The rows of Z fall into a few groups, which share some directions, and each row is roughly a mix of its group's hidden directions, except some rows that fit no group.
Z:
[[ -3 -17   1   8  20   1  11   6   9  -7 -16 -14 -23  15  16]
 [-27  12 -16  21 -15 -10  -7  14 -10   6   9  -4   5  -8  10]
 [ 16 -17   3 -23   5 -16  -3 -18   9   0  -9 -18  -9  10  14]
 [-19  12   4 -20   5 -10   6 -10   5  15  -2  10  12 -13 -26]
 [-13  -5   4 -22   8   1 -21  -6  10  15   9 -13  -9  15  19]
 [ -9  13   2 -14 -23  -9  -6  -4  -2  21  17  13  19   9   6]
 [  5  32   2 -11 -11  -3  -2  17 -15  10 -13   1   7   4  18]
 [ -5 -13   1  16  -6  -1  -1 -16  10  24  15  19  12  -4 -20]
 [ 17  10  -7 -10  -4  25   5  13 -22   5  -6   3 -15  -9  17]
 [ 16  -8  -3  -9  18  -1  22  14 -21   9  -9   7 -16  -6 -10]
 [ -7  30   4   0   9   0 -17   2  11   4 -20 -21   8 -10   5]
 [  3 -15   2  23  -4  20  18  -2   8   1  11  12  10   1 -24]
 [ -6 -11   0  -5  11 -12  -3 -10  15 -14  36 -15   0   0   3]
 [ -3 -12  14  10   9   7  18 -13  24  14   7  12  10   9 -18]
 [ 17  10  -2  -3 -20  -8  12  12 -17  -9 -16  -1  22   1 -15]
 [-12  -7   2  -8  16 -28  21  -7  15   4  14 -10  -5   6  11]
 [-10   4  -3 -16  -9 -22  -1 -12   5  31  -8 -10  14   1   0]
 [-14   0  -4 -27  11   3 -13  -9  -1  29  -3  -8 -11 -13  -1]
 [  6  17   4   5 -14  31  18  14  -3  -1  10   6  17   3  -3]
 [ 17 -13   1  -2   6 -29   7  -3   6  -8  -9 -21  -4  14  17]
 [ 28 -31   2   4  -3   4   1   6  -4  -5   8  -5  -1  24   0]
 [ 11  21   8  11  14   0 -10   5   5  -6 -27  -4 -11  -1  22]
 [-21   4   2  -9 -23   4 -18 -16   6  -7  12  18  13  -1 -10]
 [-15  17  -3 -10  -1  -4   7  18 -12  28  19   3  13  -2  -5]
 [  9 -14  -8  13   1  19  22  11 -10 -27  -1  -1 -14  -3  -2]
 [-25  15 -10  16  -1  16  -4  21 -12   6  14   8   0 -11  -4]
 [  4  11   5  -7   9 -28  27  -6   9 -11  15  -4   0  -2  15]
 [  0  11   6   4  15  -1 -25 -17  17   8  -2  -2 -14  -8  24]
 [ -6   3  -7   7 -30  20 -30  -3  -5  -2   2   2  12   0   0]
 [ 35   0   5  10  -5  -2  12   1  -7  -3 -29   6   4   1  -2]
 [  3   7   7  12 -22  17   7   2   3  -3   1  13  28   6 -21]
 [ -3 -13  -7  -7  -4 -11 -14  -4  -2  -5   5 -11 -20  10  34]
 [-18   3  -4  18  -9  31 -14   3   5 -18   7   5   3  -7  -9]
 [ 14   8  -5  15  15 -10  10  16 -10 -14 -12 -10 -17  -8  20]
 [ -1  -9 -10   9   8  -4  32  21 -16   7   8  -3   0  -6 -16]
 [  9  -6   2  -2  13 -29 -12 -13  11   2 -18 -20  -7   1  12]
 [ 24 -13   4   4  -4   0  27  -1  -5 -13  20  16  -6   8   9]
 [  3  16   1 -18 -19 -13  -2  15 -18  -7 -22   0  11  13   4]
 [-24  12  -2  -5  -9  -9  -4  -6   2  35  -9   5  13  -5  -7]
 [  3 -12  15 -10  14  19   9  -6  23  -5  -9 -13   4  20 -11]
 [  2   2  -5   2  16  -1 -16  18  -8 -15  23 -14 -15   1  20]
 [  8 -19   0 -15   5 -14  -1 -28  11  20   9  -2 -12  -4  11]
 [ 16 -11  -4  13 -10  14  25   4  -8  -1  -1   7  13  -5 -26]
 [-25  13 -13  24 -16   3  -8  14 -10  -2  12   4   6 -10   4]
 [  2  13 -15   7   5 -19 -16   9 -12  -4  10 -19   6 -25  -4]
 [ -3 -12   4  17  28 -11  12   6  12  -6  17  -7 -16   8  12]
 [ -8  10   4 -41   5  -4 -14  -1 -10  -1  -7   5  -3  -4 -14]
 [-14  -2  -9   8 -18  11 -27  -6  -3 -15  12   7 -10  -4  19]
 [-11   2  -4  -4  -8  -1 -41   3  -6  -9 -15  -9   6   1 -10]
 [ 16   1   0  26   6   5  25  11   2 -12   5  -6  13  -8 -18]
 [-20  14  -6  -4  -7 -15  -4  -1  -8  35  -3  10   6 -10  -1]
 [-13   9  -9   1 -23   0 -29  -2  -8 -21   4   1  -1  -4  15]
 [ 19   9 -12   8  -2 -16  14  15 -25 -12  -5  -2  -6 -17   6]
 [-23  19   7   3 -13  19 -13   8   8 -17  -6   3  15  13  -4]
 [ 14  27  -1   8   8  -1  27   7  -4   3  -6  -4  -5 -18  17]
 [ -5 -31  -7   1 -14  -5  14  -6  -3   7  27  10  -1  12  -2]
 [  6  -9  -4 -21  -8 -25  13 -14  -5  23 -14   0  -5   2  10]
 [-13   8   1   4   5   1 -35   4   2  -2 -25 -10   5  -4 -16]
 [-33  10  -1  12 -13  19  -5   5  10   9   4   1  17   4 -10]
 [-17  -8   0 -31  16  -1  -6   2  -5  20  -8  -1  -9   0 -18]
 [ 15  -5   3   8  27   1   6  -1   4 -10 -23 -10 -10 -15 -19]
 [-20   1   4 -20  -9  -1  11 -18   8   8  20  21   7  -3 -11]
 [  8  13   1   1   1  11  -2   6 -13   4 -21  16   7 -17 -30]
 [-23   8   8  -3  11   0 -25 -10  18  24 -10  -1   2   2   0]
 [  1   8  18  -3  19  -4  10   7   3  25  -8  25  -6  15   1]
 [ 12  -6   5  16  20 -19   1   3   5 -13 -24  -5 -17   7  11]
 [ -4   2  17  25   2   8 -11  -8  24   3  -1  18   2  18  10]
 [-33   8 -13  11  -6  -9   6  15  -6  22   1  -9   4   0   7]
 [-16 -18   1  14  11  21   0  -2  12 -22 -11  -1 -15   4 -10]
 [ 24 -17  -3  11  -2 -19  14 -12  -3  17   8   8   9  -7 -16]
 [ 25  -3  -2  -8   2   1   6   1 -16  15 -26   5 -19  -3  15]
 [ -4   8  -4   7  12   2  16   7  -4 -10   2   5 -28  -8  30]
 [  5  20  -5  34  -1   3  14   5   3  -2  -6  -6   0 -16  19]
 [-13  -6  11  26  10  12 -12  -8  24 -15  -4   9  -8  10   5]
 [ -2  24   5  -4  22  13   1   7   2  13 -26  -5  -6 -14  -3]
 [  7 -14  -3  -2  11  14  33   3  -1  -4 -17 -10  -5  -5 -20]
 [ -9  14  -6 -14 -18   3 -14 -11  -1  12  19  -1  21 -16 -12]
 [-12 -17  -4  22  10  10   8   1   9 -20  -3  -6   0  -7 -27]
 [ -4   6  -6  10   5  16  -7   4  -5  -9 -37  -5  -8 -18 -12]
 [  4  -5   3  -8  -3 -15 -32 -25  12   0  -9  -2  -7   1  16]
 [ 25  -8   0 -14  -7 -27  13 -15   1  -1 -11 -13  10   0  -4]
 [ -5  12  -5 -19  -3  20  -3  15 -15  -8 -24  -8 -15  -1  12]
 [ 18   6   0  -2  -4   1 -10   6  -6 -25   3 -11 -10   8  32]
 [ 16  28   7  -7  -4   3  24  -6   8   0  10  -1   9  -7  20]
 [ 11  -2   1  -3   4   7 -20   9   0 -13  -5 -21 -13  15  28]
 [ -6  -2 -18  23 -18   5 -10   1 -11 -26   3   1  -6 -18   5]
 [ -2   6  13 -14   4  16  23  10   2  20   7  14  13  13 -17]
 [  2   6  16 -35  12  -3  -3  -8  17   2   5 -12   3  16   8]
 [ -3 -14   3  -5  10 -18   6   0  11 -19  30 -13  -2  14   7]
 [  6  -4  -2  29  20   1   8   5   5 -15 -22  -8  -8 -12 -12]
 [ -2  -9   9   0  24  14  26  -2   7   9   0  19 -21   2  -2]
 [-22  15  -3 -20  -9 -20   3 -11  -2   3   8  10  12 -16 -15]
 [ 14 -12   9   0  23   0   2   6  12 -20   1 -20 -10  19  10]
 [  5 -17 -11   0  18  13   4  -7  -4  -6 -12 -12 -25 -22  -6]
 [ -5   7   5  -5   8  24  22  22  -7   8  17   8   6   6 -15]
 [  9  -1  -4 -21 -14  21  15  15 -17 -19 -10  -5  -1  10  -1]
 [  1  18  -3  14 -25  -5   0  -8  -2 -23  12  13  12 -12  10]
 [ -4   3  -2  -5  17  12 -21 -15  12  -8   0 -15 -20 -19  14]
 [ 36 -10  11  -6  16  -8   8  -3   4 -20  -3  -5  -6   8   0]
 [ -1  -2  11  16  -8  22  -8 -18  22   8  13  17  11   4  -5]
 [ 11   9  -6  28  13  -2  14  14  -5  -1 -13 -12 -11 -11  17]
 [ 37   1  -2  14  -4  -6  -2 -14   3   5  -5 -11   0 -11  19]
 [ -2   5   1 -20  -5 -20 -22  -3  -3 -30   6  -6  -3   6  14]
 [ 18   4  -3 -19   3 -16  10  13 -12 -23   0 -20  -2   5  13]
 [ 27   1   7   0  14   9  22  14  -7 -15   7   4   5  -2 -20]
 [-27 -13   3   4  12  13 -18  -4  16  19  -8  -7  -6   9  -7]
 [ 21   0   0  16  -4 -10  29  12  -9   2   6   2  18   0 -16]
 [  0 -10  -5  12   4  -9   7  10 -13  -5 -39   2  -7  -1 -16]
 [  2 -21   0  10 -17   3 -24  -4   6 -17  12  -4   3  22   8]
 [ -4 -12  -9 -12  18 -26 -11  -9  -3   4  -4 -13 -22 -12   9]
 [ 10  30   2  -5  12   8   0  11 -10  -9 -20  -2 -12 -16  14]
 [  9 -11  -5   4  -5  18   3  -1  -8 -13 -36   1  -6  -7 -18]
 [  6  14  10 -12  -6 -27  -9  -6   8  17   7  -4  25  10   0]
 [  9 -13   6  29   0   9  22   7   6  -3  -3  13   9  10 -19]
 [-28  12   4   4  -3  18 -15   4   3  22  -8  17  -6   6  10]
 [  1 -28   2 -28   3  -5  -1  -2  -5  -4  16   6 -12  20  -3]
 [ 32   9   5  16   5 -25   7   1   0  -8 -13  -6  11  -4  -1]
 [-25   9   9  11   5  13  -4  16  12 -23  -4  -1  -2  20   7]
 [-23   1 -11  25  -7  20  -1  14  -9 -11   3  11 -13  -6   8]
 [  1   4   9  14 -23   4   9 -11   9  -4 -11  22  23   6 -16]
 [ -4  14 -15   8   1 -21   3  21 -17   5  16 -17  11 -13  -1]
 [  5  -7   2   3  -1 -34  -7 -10  10   0 -12 -15   0  14  21]
 [-11 -14  -4  -7  13 -32  -3  -1  -4  21   8   3 -16   4  12]
 [  7  29   9  -1  21   2   6   3  13   1 -17 -17  -3  -7  17]
 [-12  -5   6  -2  -2  22   6  14   5 -30  -3  -2  -5  25   5]
 [ 13  -1 -11  19  -6  -2  12  12 -20  11 -11   4   9 -17 -22]
 [ 16 -14  -2  15  -5 -20  27  -3   2   6  14  -2  17   4 -11]
 [-20   3   4  -5  -4  -9 -28 -14  11  19  -4   5  -5   9  20]]

One row of each group comes first, with its name. Which group is each row after those in?
[ 19 -17   9  -7  11  14  17 -12  12 -13 -20  -2  -5   4 -16] | A
[  6  29  -6   8 -16  20  -9   6 -10  -1 -10   1   4 -19  13] | F
[-11 -14   0   4  21 -13 -15 -18  19  -4  16  -8 -15  -5   7] | U

[-33 -11  -9   7 -11   0 -31  -4   3   1  -1  -2  -2   2  -5] | F
[ 24  -6  -6   5 -10 -19   7   6  -7 -16  14 -16   3   9  22] | F
[  3  -9  -1  14   1   3  -7 -23   9  28   9  13   3 -18 -12] | U
[ -6  -2  -4  13  -7  35   9   5  -2  -6 -12   6   5  -9 -24] | U
[  3  19   2 -10 -14  14  15  16  -7   0  26  -2  19   6   5] | U
[ 13  -3   1  -6  -1   9  13   9   0 -40   1 -18   3   7  -2] | U
[  5 -12   8 -31  12   5  17  -9   8  21 -10  -7  -4  10  -7] | A
[ -8   8 -14   1  -6  -3  11   6 -22 -13   6  18 -20 -19  15] | F
[ 18   4  -6   9  22  -8  14  12  -7 -13 -12 -20 -13 -16   4] | U
[-11  16  -4  11  -1  -2  24  -5  -1  12  -1  19   7 -24 -15] | F
[  0 -11  17 -14  -2   6   4 -20  18  13 -18  14  -3  21   4] | A
